(in the rows, 128 means zero)
Each named move below is a turn or a mirror, shown by a few rows before and after it. Which moves, in which order, take the first row of each later pair to the second? The first pair is answered.
j_376 (before |-> after):
[105 154 123 128 161 136 112 145 101 111] |-> [137 135 132 128 128 159 168 138 104 110]
[119 108  96 127 121 115 141 131 132 126] |-> [120 113  98 126 123 111 135 130 130 124]
[175  90 127 137  69 147 158  87 187 135] |-> [113 122 106 136 136  82  38 108 180 128]
[ 82 118  97 130 125 126 129 158 103 137] |-> [101 113  99 132 110 143 157 154 110 137]
j_226 (before |-> after):
[128 155 135 133 111 146 128 149 138 105] |-> [144 116 121 125 128 112 106 111 165 131]
[162 101 142 129 102 132 135 133 164 134] |-> [153 119 147 132  94 145 150 149 157 119]
[ 97 143 112 130  92 106  87 180 173  65] |-> [106 112 108 121 106  90  68 154 192  84]
j_792 (before |-> after):
[138 132 142 146 127 132 130 139 153 108] |-> [146 139 146 135 122 135 122 139 150 112]
[ 82 145 100 148  86 134 143 195 109  99] |-> [ 91 166 108 136  79 145 130 193 105 108]
[133 132 164 139 148 136 142 137 167  62] |-> [140 164 180 120 134 145 125 137 156  81]
j_759 (before |-> after):
[149 127 143 160 120 145 152 144 106 124] |-> [133 129 140 167 145 117 116 152 109 109]
[130 161 143 120 139 140 126 139 126 102] |-> [139 147 146 125 140 148 158 128 118 107]
[133 152 133 147 170 135 140 134 149  96] |-> [142 172 136 129 129 160 135 136 153 106]
[115 156 135 142 136 111  83 128 113  98] |-> [144 153 146 134  98 149 144 110  93 127]
Pairs:
Each pair is two moves apart.
[130 158 124 125 121 115 103 118 125 156] |-> [133 118 115 141 138 112 148 104 116 156]  j_759, j_792
[167 119 160 138 122 135 121 111 152 140] |-> [146 116 156 160 158 128 137 127 139 113]  j_226, j_759
[128 103 113 122 120 129 148 110 129 153] |-> [128 126 114 113  98 136 134 124 144 154]  j_759, j_759
[149 103 106 166 134 103 174 125 107 118] |-> [144 175 129 133 134 106  90 128  94 157]  j_376, j_792
[117 157 116 147 192 109 100 127  96 148] |-> [163 115 128 139 150 145 174  93 111 160]  j_376, j_226
[124 132 138 138 158 143 176 130 106 108] |-> [123 123 126 122 164  99  88 122 149 111]  j_759, j_226
[ 98 159 120 106 141 131  92 147 122 125] |-> [ 97 115 105 118 158 108 102 134 129 118]  j_226, j_792
[105 104 103 106 125 111 120 112 100 181] |-> [129  96 112 105  93 134 149 110 111 175]  j_759, j_376
[ 98 110 103 126 154 112 126 114 102 120] |-> [ 97 133 108 124 125 107  94 143 132 102]  j_376, j_759
[151 129 156 129 173 124 115  91 139 120] |-> [127 143 155 149 167 143 151 126 120  86]  j_226, j_792
[147 105  99 136  95 133 163 124 151 130] |-> [140 129  98 118  74 143 137 124 131 153]  j_376, j_759
[149 120 133 114 144 128 120  87 137 156] |-> [149 130 137 106 122 136 110  93 134 155]  j_759, j_759
[ 96 150 138 114 123 131  99 146  94 157] |-> [ 94 137 123 120  92 128 114 163 113 133]  j_792, j_759
[154 147 134 122 117 162 169 116 105 145] |-> [ 99 144 108 134 175 105 103 139 104 128]  j_792, j_376
[131 125 157 141 147 136 104 136 160 111] |-> [121 142 153 132 138 137  86 139 145 126]  j_759, j_376
[123 145 123 117 137 121 101 113 116 173] |-> [ 96 110 110 145 153 112 148 142 116 128]  j_226, j_792
[132 155 156 127 175 108  92 118 147 136] |-> [112 130 144 156 179 112 139 145 141 102]  j_226, j_792
[124 172 117 127 159 124 141 124  97 115] |-> [153 134 110 122 169 104 142  84 115 132]  j_376, j_226
[144 126 113 127  62 147 141 133 142 132] |-> [138  83  99 145 134 105 136 104 149 123]  j_226, j_759
[125  71 106 153 113 126 162 170 123 106] |-> [126 144 127 122  76 138  87 188 130 122]  j_759, j_792
[111 140 120 133 120 126 140 157 119  96] |-> [136 139 126 106 124 110  87 115 139 139]  j_226, j_792
[136  87 123 119 129 106 136  88 155 139] |-> [135 123 129 102  91 116 100 105 158 141]  j_376, j_759
[143 153 159 114 134 163 146 131 124 130] |-> [137 162 155 113 134 151 117 145 132 119]  j_759, j_759
[101  95  98 123 147 114 172 109 115 142] |-> [107 155 120  91 137 126 114 107 106 174]  j_376, j_792
[116 174 132 116 117 143  96 135 113 139] |-> [154 131 135 110 100 151 135 100 132 159]  j_226, j_376
[112 161 115  89  91 125  82 133 110 162] |-> [141 127 118  89  75 132 112 106 117 173]  j_376, j_226
[107 109 121 107 174 106  94 117 129 108] |-> [114 112 130 111 146 116  94 131 162  79]  j_376, j_759
[125 171 146 113 134 129 124 144  89 117] |-> [142 117 133 115 161 106 131 101  95 143]  j_759, j_226
[138  90 119 134  85 129 166 124 128 122] |-> [125 120 118 112  66 131 134 131 112 154]  j_376, j_759
[129 132 135 140 144 137 148 119 109 124] |-> [121 156 134 129 124 132 113 135 114 125]  j_376, j_759
[143 136 131 134 121 116  93 139 162  88] |-> [162 110 135 145 125 133 151 117 152  91]  j_376, j_759
[139 116 123 119 184 139  91 113 145 123] |-> [153 130 138 125 145 181 157 133 132 111]  j_376, j_226
[103 101  89 135  95 114 121 121 178 141] |-> [ 86 137  95 144  88 133 126 157 159 121]  j_226, j_376
[122  69 105 131 119 113 163 105 140 116] |-> [134  92 114 118  72 137 164 107 142 130]  j_759, j_759
[140 116 128 155  77 147 147 144 157  98] |-> [129 120 126 160  91 125 123 155 167  88]  j_759, j_759
[126 152 132 124 139 147 100 147 119 112] |-> [164 114 133 117 127 157 132 112 138 128]  j_226, j_376
[164 112 131  98  88 148 121  96 142 157] |-> [113 176 138 112  98 158  98 153 115 130]  j_376, j_226
[ 79 126 100 138 127 131 155 138  94 133] |-> [109 143 112 109 123 130 111 110 100 177]  j_226, j_792
[ 99 186 151 146 136 127 108 141 103 115] |-> [114 140 144 163 122 145 191 133 110 102]  j_376, j_792
[ 90 134 125 105 155  92  83 129 124 127] |-> [126 132 144 115  92 157 180 132 110 117]  j_226, j_376
[112 152 125 136  80 149 138 162 157  94] |-> [139 181 157 123  94 174 149 125 125 140]  j_759, j_792
[138 111 134 120 151 107 126 133 148 108] |-> [132 152 148 116 132 131 123 153 133 107]  j_226, j_792
[131  85 126 128 209  92  96 127 173  96] |-> [157 103 148 144 142 167 209 149 157  77]  j_376, j_226
[121 147 136 113 113 128  97 151 126 125] |-> [118  98 114 122 134 105 105 135 135 120]  j_226, j_792
[124 103 121 105  89 141 155 129 154 124] |-> [123 108 120  95  88 148 153 119 134 153]  j_376, j_759
[119 154 138 128 112 134  88 143 160 117] |-> [132 122 127 139  87 155 149 138 154 122]  j_792, j_759
[101 100  87 110  96  86  81 153 132 138] |-> [114 121 108 126  54 138 152 170 117 123]  j_226, j_376
